(in the rows, 128 means zero)
One turn sends every row of this set to another row. A few are shown first. Where does it send the rows asked after them?
Resof: [146 104 116 113  99 122 141 120 117 108  97 102 166 141 131 141  78 125
 178]
ditu: [149 110 113 115 107 130 132 109 122 111 104 104 159 140 144 123  74 130
 177]
Feduk: [ 98 137 106  93 149 127  90 136 104 116 125 142 153 116 110 153 117 160
 146]
Roza: [103 145  87 101 152 131 103 140 118 115 113 164 143 142 121 154 110 136
 152]
sina: [139 125 108 115 109 101 148 139  99 100  98 123 154 148 128 157  71 127
 171]
fogek: [140 131 103 101 108 123 146 136 124 113 123 122 145 140 128 122  75 123
 174]
sumig: [141 116 120 115 105 105 146 138 113 104  98 118 153 143 123 148  65 126
 172]
Bisel: [112 105 134 111 153 127  81 120 100 111 100 139 155 152 119 158  98 168
 128]
vuzog: [149 107 106 116 101 119 139 113 107 103  96 103 175 147 139 147  83 127
 171]
lal: [108 126 113  92 149 133  91 139 107 122 129 154 146 140  99 146 113 154
 135]
tupo: [103 118 130  99 141 116  86 127 100 106  98 138 167 138 131 158 111 173
 123]
lamu: [ 99 130 114  87 146 113 107 135 111  99 128 150 134 129 105 144 121 133
 135]
Ligo: [110 110 107 102 146 126  72  97 116 115 121 121 174 119 121 145 115 158
 139]
tutuv: [110 118 115 116 146 125  95 119 112 102  78 149 164 164 148 162 101 154
 130]
paf: [148 123  89 106 102 112 141 126 113 110 121 120 163 135 120 138  86 112
 177]
feto: [103 111 141 121 154 121 100 115 103  83  91 126 158 140 125 160 103 155
 128]
Rak: [145 117 106 104  98 114 145 133 122 112 115 117 158 136 117 136  80 115
 176]
mafi: [118 113  84 111 147 143  81  91 132 117 110 133 171 139 134 142 115 133
 152]
Fafop: [115 106 115 103 139 148  89  97 113 105 114 120 164 116 122 133 137 136
 151]
Kiso: [115 103 110 101 148 152  76 103 113 124 123 124 162 135 112 143 119 157
 146]
tok: [141 123 126 119 112 111 144 136 114 101  97 123 151 152 140 134  59 136
 162]

vuzog turns into sina
fogek turns into ditu
Feduk turns into Ligo
Where do these go?
Rak turns into Resof
Fafop turns into feto
Kiso turns into Bisel
mafi turns into tutuv

One turn sends every row of this set to another row. A few are shown first. Where does it send the rows asked after them?
bunot: [133 138 138 114 112 117 130 156 135 130 120 143 129 136 144 115 125 123
 144 146 151 102 119 116 145  93 142 118  86]
Supa: [146 164  99 150 113 100 140 102 125 134 138 129 159 110 115  92 119 136
 136 120  94 122 135 106 105  91 143 134 100]
pipa: [136 134 119 146  99 125 153 104 139 127 107 121 152 144  95 137 101 154
 166 127  84 163 142 128  81 115 142 145 115]
kegas: [136 164 103 150  99  86 142 109 129 123 141 141 161 113 116  96 126 140
 140 126  95 135 140 103 114  77 138 140 106]
Zasup: [149 118 140 125 102 104 153 128 137 131 103 171 152 148 131 132 136 125
 127 117 107 154 145 103 130 115 158 129 106]
Vubat: [121 152  99 101  90 133 127 136 138 128 132 135 143 158 140  98 115 144
 143 130  89 155 130 126 134 108 146 107 107]
fen: [122 163 120 133 114 132 135 121 124 136 121  95 141 142  96 118 111 148
 191 132 130 114 115 140  89  91 131 132  96]
sika: [142 130 172 154 127 115 139 126 141 123 119 136 145 114  92 129 111 140
 180 153 148 112 130 108 109 101 136 150 108]
dev: [143 121 149 123 107 113 150 132 154 121 121 174 159 136 127 116 132 119
 131 123 111 156 150  91 134 120 151 127 118]
Morit: [132 142  89 118  87 117 132 136 137 122 126 134 126 152 148 109 105 134
 130 135  85 146 141 134 121 106 151 118 100]
Mub: [124 157 126 143 109 132 123 126 132 125 132 100 128 132  99 111  98 156
 196 156 120 119 120 139  97  97 137 136 104]
vad: [152 160 104 142 111  89 143  98 123 133 116 129 165 120 104 109 123 137
 139 112  97 121 136 108 111  79 143 137  99]
rerad: [124 112 164 124 107 144 136 154 147 124 113 144 122 154 126 142 104 143
 169 159 140 141 127 127 118 126 142 128 105]
bof: [135 118 135 128 104 103 148 144 143 121 129 181 145 146 134 124 129 120
 117 127 122 156 148  99 122 110 145 128 112]
sis: [138 137 121 158 108 129 144 101 136 130 128 129 153 130  96 120  96 157
 160 134  83 162 142 119  78 125 145 143 119]
sutas: [123 150  83 117  83 118 130 146 132 129 137 143 134 153 142 103 125 138
 136 136  94 156 130 121 123  98 154 119 102]
tulan: [119 121 156 116 104 147 145 150 139 133 108 136 128 169 123 140 124 134
 179 137 139 146 123 134 108 128 146 124 101]
vemov: [136 147 141 111 117 111 135 145 122 139 116 144 141 145 132 113 145 119
 151 123 153 105 117 114 139  92 146 116  87]
Bikis: [122 115 159 122 113 157 141 150 140 138 117 145 132 153 127 139 112 146
 165 150 142 145 117 120 110 137 142 124 102]
nem: [147 164 107 134 110  99 138 106 138 127 128 131 173 108 108  94 122 139
 140 124  97 123 134  94 130  80 138 133 106]
fifof: [132 150 134 108 120 126 129 155 140 132 132 138 145 135 126  99 140 114
 158 133 155 106 117 103 139  96 144 116  97]
zovol: [149 116 136 130 105 100 147 135 147 119 113 170 142 134 140 126 119 118
 113 133 112 139 150 102 134 110 150 129 103]
Zil: [115 120 151 112 111 159 141 154 156 123 124 136 135 161 115 130 109 133
 173 141 138 152 129 124 104 132 136 122 115]
vezu: [115 116 144 121 108 148 138 164 144 129 122 143 130 159 115 144 111 144
 168 156 152 148 118 119 104 118 135 131 106]
kizi: [149 161  98 149 107  88 134 108 132 121 133 126 148 112 115  96 113 131
 140 129  93 118 144 115 112  82 145 138 102]
Puga: [122 161 124 142 114 145 129 120 125 140 135 100 139 129 102 108 106 159
 193 147 123 122 110 131  91 107 135 133  99]
tivi: [140 132 172 154 134 127 145 120 135 137 123 139 155 114  93 128 117 143
 174 142 151 116 122 101 101 113 133 144 105]
kotap: [116 162 113 143 103 131 132 129 131 131 134 103 145 126  97 116 107 164
 191 155 126 126 110 123  96  85 128 142 100]
Rusu: [141 132 158 145 132 125 151 124 156 122 120 133 166 112  83 126 115 128
 171 135 146 119 133  92  99 105 128 148 113]
tedo: [131 134 123 138 101 132 149 105 154 119 120 129 164 134  98 127  90 159
 156 132  80 168 146 114  94 117 131 139 124]
Dag: [148 118 134 129 111 112 151 130 140 133 119 174 152 134 140 123 126 121
 109 123 113 146 142  95 125 122 150 124 102]
vezi: [146 128 166 149 130 117 150 123 137 132 108 137 155 128  83 138 125 130
 178 130 149 121 130 107  96 106 141 149 109]
ruri: [123 141 133 120 109 117 141 162 138 130 131 148 138 133 138 116 142 116
 148 141 162 111 117 103 131  91 136 126  88]
Beber: [119 163 108 123 114 145 128 128 139 130 130  94 149 133  96 108  99 153
 183 142 124 118 113 126 100  92 124 128 103]
rumas: [140 134 124 158 103 115 140 106 144 116 125 127 142 130  95 122  91 152
 166 142  82 157 151 127  85 114 145 148 123]
kebo: [129 147  86 118  92 130 136 132 131 137 131 135 136 149 149 104 114 138
 127 127  86 150 130 126 115 116 151 113  96]
nukat: [128 139 114 152  98 118 138 111 136 122 132 136 152 138  92 125  95 167
 160 141  85 171 141 120  87 105 137 145 125]
Dogek: [127 131 165 154 123 118 149 127 142 124 126 142 157 118  89 137 112 146
 172 146 153 126 128 102  95  97 120 151 110]
vut: [125 153  95 109  86 119 138 127 125 135 116 128 138 161 145 111 121 142
 141 119  88 147 129 136 124 100 148 112  93]
bab: [131 142 137 114 117 128 137 150 128 143 126 145 140 134 147 110 134 124
 140 136 153 105 111 107 137 104 140 114  82]

vezi turns into fen
zovol turns into bunot
Where do these go?
kegas turns into sutas
sis turns into Supa
nem turns into Vubat

One turn sends every row of this set to another row. A few are shown first. Where does it send the rows asked after them?
tamam: [143 115 172 144 179 114 132  97 135 140 113 100 163 121 152 122 131 153]
doma: [127 117 164 133 147 141 152  76 152 126 100 129 153 127 118  97 127 118]
Gona: [117  85 177 134 153 152 132 104 140 122 112 119 157 119 107 105 110 124]
Kefas: [123 104 167 157 133 127 160 100 127 137 107 140 145 145 128  90 125 154]
Batiz: [140 105 146 147 136 146 124  90 111 128  85 124 145 150 113 130 123 140]
Barif: [153 118 161 135 141 133 116 104 141 142  99 146 154 144 109 138 156 119]
tekev: [163 118 156 121 132 128 103 129  96 149 114 114 143 134 130 126 137 118]
Sov: [124  96 137 130 149 129 138 101 120 125 112 149 144  88 129 123 136 113]
mobik: [143 123 188 119 146 145 127 116 131 127  94 149 130 134 119 112 150 137]
mib: [114 118 134 160 178 129 136 133 104 131 122 146 158 104 108  95 135 146]
Nor: [134 111 158 153 140 114 123 121 153 118 147 126 175 134 133 108 111 149]
Tez: [137 145 158 145 131 156 138 112 113 102 137  99 146 109 124  98 132 155]
gipu: [136 135 129 143 140 131 143 109  95 118 112 149 147  94 129 128 143 154]
Kasur: [130 132 164 153 144 118  95 126 104 129 138 132 182 120 139 111 156 128]
Kunid: [132  98 152 147 130 125 146 107 141 137 135  91 180 134 129 102 126 131]
fik: [153 141 146 145 137 153 157 129 132 155 138 148 139 102 112  94 119 133]
sas: [146 136 166 171 166 124 116  96  98 158 128 128 162 108 121 134 107 144]
zigez: [144 152 161 148 134 120 128 127 130 136 148 120 165 138 129  78 149 129]
kalif: [153 137 184 163 142 133 116 104 121 154 133 159 130 121 108 125 121 130]
milet: [146 134 153 134 138 144 103 117 103 149 124 119 154 126 103 102 144  89]
gubel: [133 117 160 150 189 131 142 110  94 158  95 111 148 117 125 108 129 152]
zov: [152 106 150 136 162 137 136 134 126 177 129 131 162  91 125 121 131 114]
zati: [135 128 179 166 132 150 142 110 103 130 131 126 157 103 109 131 131 172]
mumoz: [144 131 131 127 171 170 140 118 135 127 111 105 161  97 116 110 126 134]
Ves: [159 147 170 131 162 147 133 113 148 143 123 136 167  91 137 132 145 142]
bisop: [166 128 143 154 157 151 140 131 144 157 126 110 157 132 111 121 115 159]
dek: [143 149 144 133 142 120 116 117 112 127 141 123 149 121 140  77 110 115]
bano: [113 103 177 159 132 124 136 112 104 145 142 120 171 113 134  82 126 125]
biv: [137 150 152 140 161 143  93  96 101 119  98 133 154 132 121 111 139 119]
Zusa: [139 110 137 157 166 135 116 151 105 145 127 115 141 139 101  98 135 135]

Batiz turns into Kasur
sas turns into zati
Where do these go?
mobik turns into dek
bisop turns into Ves
doma turns into milet
Zusa turns into tamam

